x = [-0.067, 0.110, -0.184, 0.119, -0.117, -0.037, 0.000, 0.100, -0.019, 0.000, -0.191, 0.045]
x[-12] => -0.067
x[3] => 0.119
x[5] => -0.037
x[9] => 0.000
x[-2] => -0.191
x[4] => -0.117
x[-4] => -0.019
x[-10] => -0.184

a =
[[ 32 -47 -22  40  30 -35  39  54  23  40 -28]
 [ 30 -23 -30  40  55 -16  37  55  12  26 -38]
 [ 25  18 -39 -35 -30  36 -53 -34  32  26 -38]
 [-50  10  11  22  51 -44   9  44 -48 -48  29]
 [ 39 -11 -24 -32 -47  43 -19 -47  39  56 -18]]
a[0,0]	32
a[3,8]	-48
a[1,1]	-23
a[0]	[32, -47, -22, 40, 30, -35, 39, 54, 23, 40, -28]
a[2,3]	-35
a[3]	[-50, 10, 11, 22, 51, -44, 9, 44, -48, -48, 29]
a[3,1]	10
a[2,6]	-53
a[3,3]	22
a[0,6]	39
a[1,4]	55
a[1,0]	30
a[2]	[25, 18, -39, -35, -30, 36, -53, -34, 32, 26, -38]
a[1,6]	37
a[4,1]	-11
a[:, 10]	[-28, -38, -38, 29, -18]
a[1,2]	-30
a[4,10]	-18
a[4,9]	56
a[0,1]	-47
a[2,4]	-30
a[4,0]	39

M = (3, -2, 13, 17, -35, -12, -13, -31, 12, -26, -35, -24, 35, 26, -67)
M[0] => 3
M[8] => 12
M[12] => 35
M[-12] => 17
M[5] => -12
M[-6] => -26
M[-4] => -24
M[14] => -67

B =
array([-10.144, -11.372, -17.470,  16.019,  11.178, -13.724, -10.756,
        20.929])
B[-8] -> -10.144
B[2] -> -17.470
B[6] -> -10.756
B[5] -> -13.724

A =
array([[4737, 4170, 3797, 5589, 4548, 4786],
       [5001, 8029, 4821, 5765, 4661, 6225],
       [3890, 5908, 6603, 3426, 5014, 5484],
       [5918, 6392, 7210, 5870, 5163, 5044],
       [4607, 5624, 6396, 5999, 4840, 4745],
       [5529, 6843, 4893, 4485, 4127, 4918],
       [5226, 5986, 3724, 4590, 5187, 5282],
       [6448, 5347, 5933, 6048, 5490, 5185],
       [5138, 5644, 6513, 4586, 5727, 5074],
       [5275, 4290, 5277, 4798, 5255, 5774],
       [5675, 5538, 6024, 5332, 6258, 4766],
       [3875, 5412, 4103, 5063, 4624, 5614],
       [5646, 6067, 4475, 6406, 4974, 4886],
       [5448, 6018, 6803, 5444, 6021, 5717],
       [4675, 7424, 4957, 5290, 4444, 5360],
       [5580, 3056, 3689, 4312, 4639, 4735]])
A[0,0]	4737
A[4,-3]	5999
A[-14,1]	5908
A[:, -6]	[4737, 5001, 3890, 5918, 4607, 5529, 5226, 6448, 5138, 5275, 5675, 3875, 5646, 5448, 4675, 5580]
A[-13,-6]	5918
A[:, 3]	[5589, 5765, 3426, 5870, 5999, 4485, 4590, 6048, 4586, 4798, 5332, 5063, 6406, 5444, 5290, 4312]
A[3,2]	7210
A[:, -2]	[4548, 4661, 5014, 5163, 4840, 4127, 5187, 5490, 5727, 5255, 6258, 4624, 4974, 6021, 4444, 4639]
A[-16,4]	4548
A[-16,-1]	4786
A[7,-4]	5933
A[15,3]	4312
A[-2]	[4675, 7424, 4957, 5290, 4444, 5360]
A[4,-6]	4607
A[-8,2]	6513
A[-7,-6]	5275
A[1,3]	5765
A[-14,3]	3426
A[8,4]	5727
A[1]	[5001, 8029, 4821, 5765, 4661, 6225]
A[-7,-1]	5774
A[:, 1]	[4170, 8029, 5908, 6392, 5624, 6843, 5986, 5347, 5644, 4290, 5538, 5412, 6067, 6018, 7424, 3056]
A[6,3]	4590
A[-9,-3]	6048
A[7,-2]	5490
A[-16]	[4737, 4170, 3797, 5589, 4548, 4786]
A[:, 2]	[3797, 4821, 6603, 7210, 6396, 4893, 3724, 5933, 6513, 5277, 6024, 4103, 4475, 6803, 4957, 3689]
A[11,-1]	5614
A[-11]	[5529, 6843, 4893, 4485, 4127, 4918]
A[-7,-5]	4290
A[-10,-4]	3724
A[:, -1]	[4786, 6225, 5484, 5044, 4745, 4918, 5282, 5185, 5074, 5774, 4766, 5614, 4886, 5717, 5360, 4735]
A[-12,-1]	4745
A[-3,-2]	6021
